In the rows, zero is written as 128.
A single turn carries every row of the set below to another of its rows. Some are shown first; where does it send the rows asked next?
faka: [106 143 169 152 131 142 126 144 154 133 144 125 150 112 168 128 116 156
 114 135 126 139]
fibu: [127 125 110 127 115 136 123 141 123 121 135 134 146  94  87 107 136 123
 145 114 151 147]
lumek: [138 143 142 154 149 120 107 138 162 128 152 138 116 156 142  93 129 160
 143 140 144 131]
zef: [146 131 113 151 126 121 166 112 134 155 148 139 111 111 123 117 149 128
 115 125 111 146]
nolu: [136 127 157 142 154 159  99 134 156 107 132 138 158 120 131 106 140 130
 123 125 138 120]
tatud: [131 109 156 173 124 133 149 162 135 116 116 138 138 125 137 125 122 167
 123 130 162 116]
rar: [112 132 146 114 132 130 143 148 155 126  95 104 123 118 147 118 138 119
 151 101 111 137]
zupun: [115 144 102 132 105 110 121 127 136 120 110 125 112 147 117 112 144 141
 150 124 180 138]
rivak: [104 119 122 141 110 117 132 129 141 102 111 109 115 109 103 116 112 132
 137 126 173 138]
begip: [118 125 125 138 121 139 108 152 137 111 115 132 135 100  94  99 117 133
 142 122 170 133]
vavos: [129 132 142 175 137 128 139 136 157 132 115 136  89 118 138 105 106 144
 109 139 145 123]
banam: [125 109 137 166 109 121 157 166 123 123 118 135 137 113 118 127 122 166
 131 122 169 130]
Telek: [111 131 142 114 130 127 145 148 154 125  94 102 121 117 146 120 136 121
 152 100 115 138]
nodet: [145 144 134 146 151 120 118 124 158 137 166 139 126 154 142 102 149 155
 143 136 126 134]
nez: [147 144 117 137 136 112 129 120 143 145 175 141 128 148 126 102 156 149
 148 132 125 150]
Zes: [124 126 147 146 141 152  95 149 151 101 114 135 141 111 117 100 118 134
 132 127 162 121]
kifat: [125 146 133 140 139 128 105 119 159 112 113 128 127 167 149 116 154 141
 129 133 164 118]
Noti: [140 113 167 169 135 139 148 149 140 122 130 141 154 134 149 130 141 162
 115 126 145 118]
kegeb: [141 127 115 122 125 140 128 126 129 128 150 137 164 101  99 114 159 117
 138 111 130 147]
Vodo: [145 113 134 152 113 125 172 144 115 137 149 140 158 119 126 137 157 154
 127 115 136 137]
Reme: [135 149 126 131 139 128 116 105 156 123 131 131 140 164 152 120 174 134
 129 123 146 127]
Nef: [135 126 143 137 145 135 137  92 158 115 146 115 158 133 140 127 160 117
 114 119 119 132]
sipe: [135 129 103 156 114 113 163 127 129 152 135 136  96 104 110 113 126 130
 119 127 139 150]
Tebab: [133 109 129 156 101 120 170 156 114 134 134 140 144 112 112 133 138 159
 132 116 154 140]
Pok: [143 133 151 171 151 139 141 121 161 136 129 140 104 127 155 111 129 137
  99 139 122 121]
vogu: [113 142 155 142 126 137 135 135 144 147 156 128 161 110 162 135 134 148
 113 129 113 147]
Sevuk: [136 145 107 121 121 117 128 103 141 133 137 131 140 156 134 121 178 133
 138 121 144 140]
betu: [113 121 102 128 102 111 151 113 128 118 133 112 129 105  96 121 138 121
 139 118 153 152]
teg: [131 141 111 144 120 104 121 143 138 135 148 134 101 137 112  94 124 161
 160 135 158 149]
Puf: [107 125 151 153 129 130 116 128 160  94 106 109 122 127 129 112 111 137
 123 133 168 121]
sovo: [ 94 138 138 149 102 126 136 154 133 138 135 121 134  93 134 126 100 159
 130 131 150 151]
Pafid: [ 99 139 126 139  97 122 150 144 125 150 152 126 144  92 128 133 118 151
 131 125 132 161]
fasi: [148 113 152 158 130 135 163 140 130 132 146 144 164 128 144 136 156 155
 118 117 130 126]
Vek: [126 144  93 124 109 109 131 113 131 131 126 129 127 146 116 119 167 134
 147 120 160 146]
nila: [110 131 140 112 129 129 147 146 150 128  97 103 122 116 144 120 142 118
 153  99 114 139]
Nor: [151 131 136 159 143 132 155 111 150 150 145 141 116 124 143 116 145 127
 103 130 109 133]
kizad: [123 124 162 149 150 139 118 109 170  99 124 112 142 136 148 118 136 130
 112 131 141 116]
virot: [123 126 117 166 120 121 148 140 141 139 118 134  81 105 116 106 107 141
 121 135 154 135]
masos: [109 129 142 116 128 128 145 149 151 126  93 103 122 115 145 118 138 122
 154 100 115 140]
ruvi: [130 124 117 124 117 121 152  96 139 122 152 115 152 118 114 128 161 112
 127 115 124 149]
sona: [146 127 139 130 147 154 115 124 144 119 148 140 171 115 121 111 157 121
 124 115 125 133]
Suvo: [ 96 139 157 154 117 134 127 157 147 133 130 122 134 103 152 124 100 162
 120 136 145 139]
nedo: [138 140 103 136 123 102 133 130 137 145 166 137 113 136 111 100 142 152
 161 129 143 154]
rab: [112 131 141 112 130 130 145 147 153 129  97 105 124 118 144 119 139 118
 149 100 112 141]
Mibu: [128 142 129 152 135 110 109 146 153 127 144 135  99 146 128  94 121 162
 152 140 162 137]
sok: [117 144 121 141 124 120 108 130 152 111 104 127 113 156 133 111 137 144
 140 131 180 125]
Vofup: [112 143 135 136 109 129 146 133 130 153 164 125 158  98 144 135 136 149
 121 125 114 158]
tuk: [114 132 143 112 132 131 146 145 154 127  96 104 126 117 148 121 139 118
 152 102 111 139]

rar turns into Telek
nez turns into nodet
Puf turns into rivak
Where do these go?
nolu turns into Zes
kifat turns into sok
sipe turns into zef
vogu turns into faka
banam turns into Tebab

A single turn carries every row of the set below to another of its rows. Some are shown first; where does it send the rows asked next?
Vilik: [108 101 130 140 142 106  97 145 131 170  87 140 102 145 167 132 140 114
 124 111 108 141 137 166 121]
musa: [111 108 118 149 150 108 109 135 154 162  91 144 102 138 158 125 140 113
 107 110 113 136 143 171 123]
zuga: [130 139 161 133 143 120 103 113 144 117 117 148 133 141 118 153  90 135
 135 109 122 157 108 197 148]
zeg: [135 149 162 133 143 119  98 119 146 113 117 134 134 146 126 146  97 131
 145 111 141 161 103 189 142]
gel: [ 94 110 149 110 119 116 110 101 112 108 108 129  82 166 145 132 116 127
  87  75 124 135 143 161 142]
rane: [ 95 127 124 126 118  81 127 145 156 144 102 157 115 157 166 137 101 109
 127  95 121 114 161 181 122]
Deson: [ 92  89 146 131 155 103 120 131 134 140 100  97 136 171 122 126 114 145
 162  99 150 125 137 166 118]
Naf: [ 97  85 140 122 147  93 106 124 120 138 101  98 141 161 131 134  98 141
 163 105 160 130 125 164 118]
bol: [109 119 116 149 138 102 106 149 152 163 102 147  95 147 160 130 126 103
 112 111 108 127 142 178 123]
sedod: [105 148 134 108 133 121 112 116 127 113  89  96  82 169 147 153 101 120
 123  71 118 118 141 182 133]
nabab: [ 92 104 147 108 128 100 113  99 110 114 120 124  85 156 133 144 115 126
  95  84 121 138 132 157 159]
dur: [ 96 108 121 129 135 104 104 146 148 166  69 146  97 148 150 137 138 123
 120  99 129 140 149 174 121]
Tiba: [ 92  83 142 123 146  98 116 119 133 148 105  99 143 159 126 132  96 133
 164  99 158 121 133 169 134]
nofu: [ 95 112 135 103 118 114 102 111 123 106 119 124  79 169 143 136 114 128
  94  85 133 145 140 149 149]
Kunu: [ 93 116 116 124 115  93 104 142 148 145  93 161 107 153 164 144 110 113
 125 108 128 128 175 183 119]
nafa: [ 90 102 149 165 135 109 105 137 107 129 121 127 120 172 132 111  71 132
 134 108 128 148 163 182 109]
loseb: [147 119 167 114 136 116  85 111 134 119 128 133 135 143 156 116 112 115
 146  91 144 159 115 190 139]
zoz: [144 135 153 119 140 116 109 108 149 114 113 142 138 147 121 133 119 138
 130 103 136 156 104 189 150]
dun: [102  99 133 133 131  84 109 141 155 153 110 163 108 134 165 146 109 114
 115 130 120 129 154 169 126]
dalal: [108 137 165 137 156 116  99 106 137 105 118 140 136 141 136 147  88 141
 119 118 137 157 101 191 140]
pugu: [136 121 165 124 137 115  85 116 136 107 131 137 144 145 146 118 104 114
 136 101 140 171 117 184 150]
mok: [134 152 161 138 150 117 111 110 139 122 115 131 130 146 121 132 101 151
 119 107 120 159 113 188 157]
tifar: [113 155 138 115 138 118 117 121 130 127  98 101  80 174 146 155  93 118
 122  73 120 113 147 188 135]
zadop: [115 155 132 114 144 120 117 116 130 122 107 101  79 172 139 158  95 117
 123  67 130 124 141 189 128]
fotim: [101 107 143 108 129 107 106  97 117 116 123 129  85 168 128 128 117 115
  90  72 132 139 142 160 153]
Rema: [116 113 124 132 149 102 102 150 156 168  92 135  99 133 169 137 123 109
 131 121 122 127 141 179 116]
Bazik: [108 112 126 119 125  77 118 149 162 157 111 148 109 142 164 146 122 118
 114 107 130 116 148 170 120]
fov: [ 91  97 140 175 152 115 101 126 101 128 113 127 125 166 140 129  70 129
 137 109 127 159 144 181 115]
kuli: [ 94  87 145 135 153  86 115 135 126 154 119  97 136 170 116 136 101 136
 155 102 156 126 129 182 132]
tamo: [ 91  76 139 128 146  96 112 132 133 137 104  98 135 163 130 138  99 136
 158 100 160 124 130 168 121]
ziv: [149 134 167 119 132 104  96 102 134 112 131 123 138 156 159 110 109 120
 145  94 137 149 132 181 150]
fug: [ 95 118 124 117 119  86 110 149 144 151 109 151 117 143 168 159 102 130
 129 125 115 119 156 176 116]
fidov: [ 99 104 148 108 128 112 113 100 116 124 118 132  87 168 142 124 122 124
  85  75 129 128 144 162 153]
tabi: [110 151 127 117 144 119 106 122 130 116  96  99  87 167 151 162  98 125
 121  64 122 122 142 191 122]
zamo: [131 125 170 122 143 103  74 105 131 108 114 114 136 148 156 121 101 102
 147 102 142 152 107 182 138]
let: [ 86 100 146 171 160 107 110 126 103 138 118 120 126 162 141 121  70 128
 142 101 129 147 150 191 111]
betof: [ 88  90 140 177 143 118  99 136 108 132 115 123 113 166 138 128  69 125
 134 110 133 153 144 186 111]
gofil: [ 94  96 147 173 151 104 107 134 104 145 137 123 121 176 139 123  82 123
 137 106 139 146 147 197 121]
dod: [ 93 100 152 176 145 119 111 123 107 145 118 128 116 162 141 121  64 127
 133 102 135 154 148 189 114]
Pata: [154 141 160 129 128 110  94 116 138 109 123 141 134 152 146 120  97 114
 134  94 126 165 125 199 138]
Bebid: [ 88  85 147 131 151  90 112 117 117 146 108 104 136 160 121 125  97 139
 159 105 154 123 130 168 121]
fur: [ 99 103 141 114 119 106  93  95 114 114 112 134  87 165 134 133 120 124
  88  77 128 132 140 156 146]
kadut: [100 117 125 137 136 103 117 142 145 171  82 149  96 151 147 112 137 116
 109  95 124 130 132 173 122]
buv: [107 148 129 118 138 127 107 124 134 112  99  99  74 176 153 161 102 121
 125  75 123 140 138 170 134]
Tam: [112 148 134 115 142 120 112 115 112 120 110  93  74 163 160 153 101 114
 131  76 121 127 135 191 127]
kel: [123 127 161 130 150 105 103  93 148 116 130 128 134 145 130 134  84 143
 119 109 131 157 104 198 151]
luf: [142 128 168 132 146 104  87  90 142 122 126 113 126 154 154 120  94 115
 146  96 135 155 110 195 140]
Lizak: [114 123 126 122 116  76 112 143 161 148 106 144 110 139 162 145 104 116
 123 117 128 117 162 172 112]

nofu turns into kuli
nabab turns into Deson
Where do these go?
Bebid turns into sedod
fur turns into Tiba
fov turns into fidov
rane turns into dalal
zoz turns into Rema
zuga turns into musa
Vilik turns into ziv
Bazik turns into zeg
kel turns into dur
zadop turns into betof

